One hidden turn or mirror swaps the rows below in pairs. Which row is each named row swapped with?
q_377: [ -4  30  -1   3   7  14   2 -13  -4  -3  16  -7  -1  -4 -16   1 -17  -9
  -5]
q_219: [ -4  22 -10  -1 -19   3  -9   0  -3  -3   6   7   8   3 -25   0 -25  -1
  16]
q_938: [-10  24 -13  12   9  11  -1 -17   0   8  10  -6   6  -7 -21   7 -14 -17
  -1]
q_435: [  1  21 -21   1  -8  16  -5 -10  -4  -3   5   5   6 -10 -19 -10  -3  -9
  19]
q_943: [ -8  24  -6  -5 -14  14 -12  -3   1  11  12  -1 -13  -2 -15   7  -9 -19
   4]
q_611: [-22  22 -12   2   0  13  -9   5  -4  17   3   9  -2   0 -26   8  -6 -14
   2]
q_816: [ -4  20 -24   7   7  14  -1  -1  -7  11   7   3  14   5 -14   1  -5  11
   1]
q_566: [-17  30 -17   2  -3  18  -2  -7  -4  14   8  -6   5   6 -16   5  -9   3
  26]
q_691: [-20  24 -26   1  -6  13   2  -7  -4   3   7   5  -7  -1 -23  -6 -15 -12
  -4]
q_145: [ -6  20  -9 -16 -17  12  -3  -7  -8  -2   8   0   5   6 -23   1 -16   8
  16]
q_245: [ -9   9  -3   6 -24   9  -3  -9   6  13   0   8   6  -1 -21   5 -12   2
  12]
q_11: [ -7  12  -8   2  -7  12  -4   0  -5   1   9   5  -1  -6 -27   2 -20  -5
  30]
q_135: [-12  19  -5  13  -6  22   9  -4  -5   5  23   7   3   2 -10  -8 -15   1
   1]
q_942: [  8  15 -13   0  -5  15   6 -12  11   6  11  -4  -1   8 -12  -9 -18  -2
  12]
q_408: [-18  24 -11  -2  -6  12  -3  -3  -3   7   5  -1  -2   4 -13  13 -30   0
  -6]
q_854: [ -9  16 -19  -8  -5   9 -11   6  -5  13   2  12  -4   5 -19   2 -10  -9
  21]
q_407: [-24  25   0   3   3  12  -9  -8  -8   6  -6   8  -1  -1 -21   6 -16 -14
   4]
q_637: [  8  12  -5   2 -10  20   0  -3  -1  -5   6  -2   4 -15 -19   2  -7  -1
  10]
q_739: [ 17  20  -4   3  -2  13  -2   1  -3  -1   7  -3   5   4 -16  -5  -4  -3
  14]
q_418: [-18  28  -9   1  -4  14   1 -12   1  13  13   2   4  -1 -14 -16  -8   0
  -9]
q_752: [ -6  21 -19 -10  -3   3 -16  -4 -13   6   0  -1   9   1 -18   4  -3   2
  12]
q_674: [-12  10  -1   2  -3  16  -3  -6  -5   6  11   3   2   4 -17 -14   7 -11
  16]
q_384: [-12  12  -4   3   1  13  -4  -7  -2   7  10   1   4  10 -16   8 -19  -2
 -16]
q_236: [-23  25  -7   3   0  13   0  -3  -5  -8   6   3   4  12 -23   9 -22  -6
  -1]
q_788: [ -5  30 -16   3  -4  12  -4  -6  -5  -4   5   4   0   4 -19   4  -5  -7
  31]
q_10: [-13  12  -4   2  -4  15  -4  -3  -1  -4   8   5   0  -3 -19  -9 -17  -3
  30]
q_709: [ -1  16  -7   0  -6  14  -3  -5  -3   8  10  11   5   5 -18  13  -9  -8
  30]
q_367: [-21  22   5   7   1   9  -8  -8   3   9  -4   0  -2  -3 -24  -1 -20 -13
   4]
q_841: [-11  27  -5  -2   3  17  -6  -4  -6  -5   9   7   0  13 -10 -12 -10   1
  -6]
q_46: [-12  20 -11   4  14   9  -9  -7 -10   8  -1  -7  13  -4 -11   0 -11  -3
  -1]
q_50: [ -9  30  -5  14   7  14  -2   4  -8   9  10  -1   7  -4 -13  -2  -5   0
  -8]
q_85: [ -6  18 -10   6  -6  17   2  -3  -2   0  10  -1  -2  -7 -16  25 -10  -1
   0]
q_574: [  6  22  -3   9  -9   9   0  -1   6   7  13  -4   6   4 -25  -4 -24  10
   6]
q_77: [ -8  15  -6  21  -2  12  -2  -2   8  22   0  -1   3  -1 -12  -1 -13  -9
   9]
q_543: [  4  33 -18   1  -4  13  -3  -3  -4   0   1  -3   4  -7 -19 -15 -15   5
  13]
q_226: [-16  32 -10  10  -2   4  -8  -2  -2   8  13   0  -6  -6 -26  10 -11 -17
   3]
q_931: [ -5  10  -5  13 -16   6   0 -18  10  15   8   2   2  -1 -21  -1 -15  -3
   2]
q_705: [-25   2 -14  -2   3  10  -5  -6  -4   6   7   3   0  14 -15   1 -11  -6
   6]
q_451: [ 12  14  -5  -1  -8  11  -3  -7  -2   3  13   6   4   1 -19   6  -1  -5
  -7]
q_874: [-10  19  -9   0   8  17  -1  12  -5  14   2  -3  -1   1 -23 -10  -8   6
   2]
q_923: [ -1  24 -12   2 -12   5   5 -25  -2   5  10   3   8   3 -20   3 -19  -5
  19]
q_445: [  5  21  -7   1  -6   9  -5  -7   0  13  -2  -3   4  16 -23 -16 -14  -7
   4]
q_937: [-18  23   1   3  -4  14   5  -7  -2  15  10   9   1   1 -24  20  -9  -7
  11]
q_138: [-18   8 -19   2   0  14  -1 -13  -2   3   7   6   1  11 -13 -15  -4  -1
   8]
q_97: [  2  19 -13   2  -7   2 -10  -2   4  15   4  -2  -3   1  -2   1 -10   7
  15]
q_242: [  7  19  12   1  -3  14  -2  -6  -4   8  10   7   3   0  -5   3 -13   0
   9]
q_45: [  0  12 -14  -3 -16  15  -5  -3  -5   3   4   8  12   6 -19  -7 -11  14
  12]
q_365: [-16  20  -2  -2   0  14   4  -6  -1   7  12  -7  -8   3 -18   5   7   4
   0]

q_377 pairs with q_543
q_407 pairs with q_11
q_709 pairs with q_611
q_931 pairs with q_138
q_45 pairs with q_384
q_135 pairs with q_445

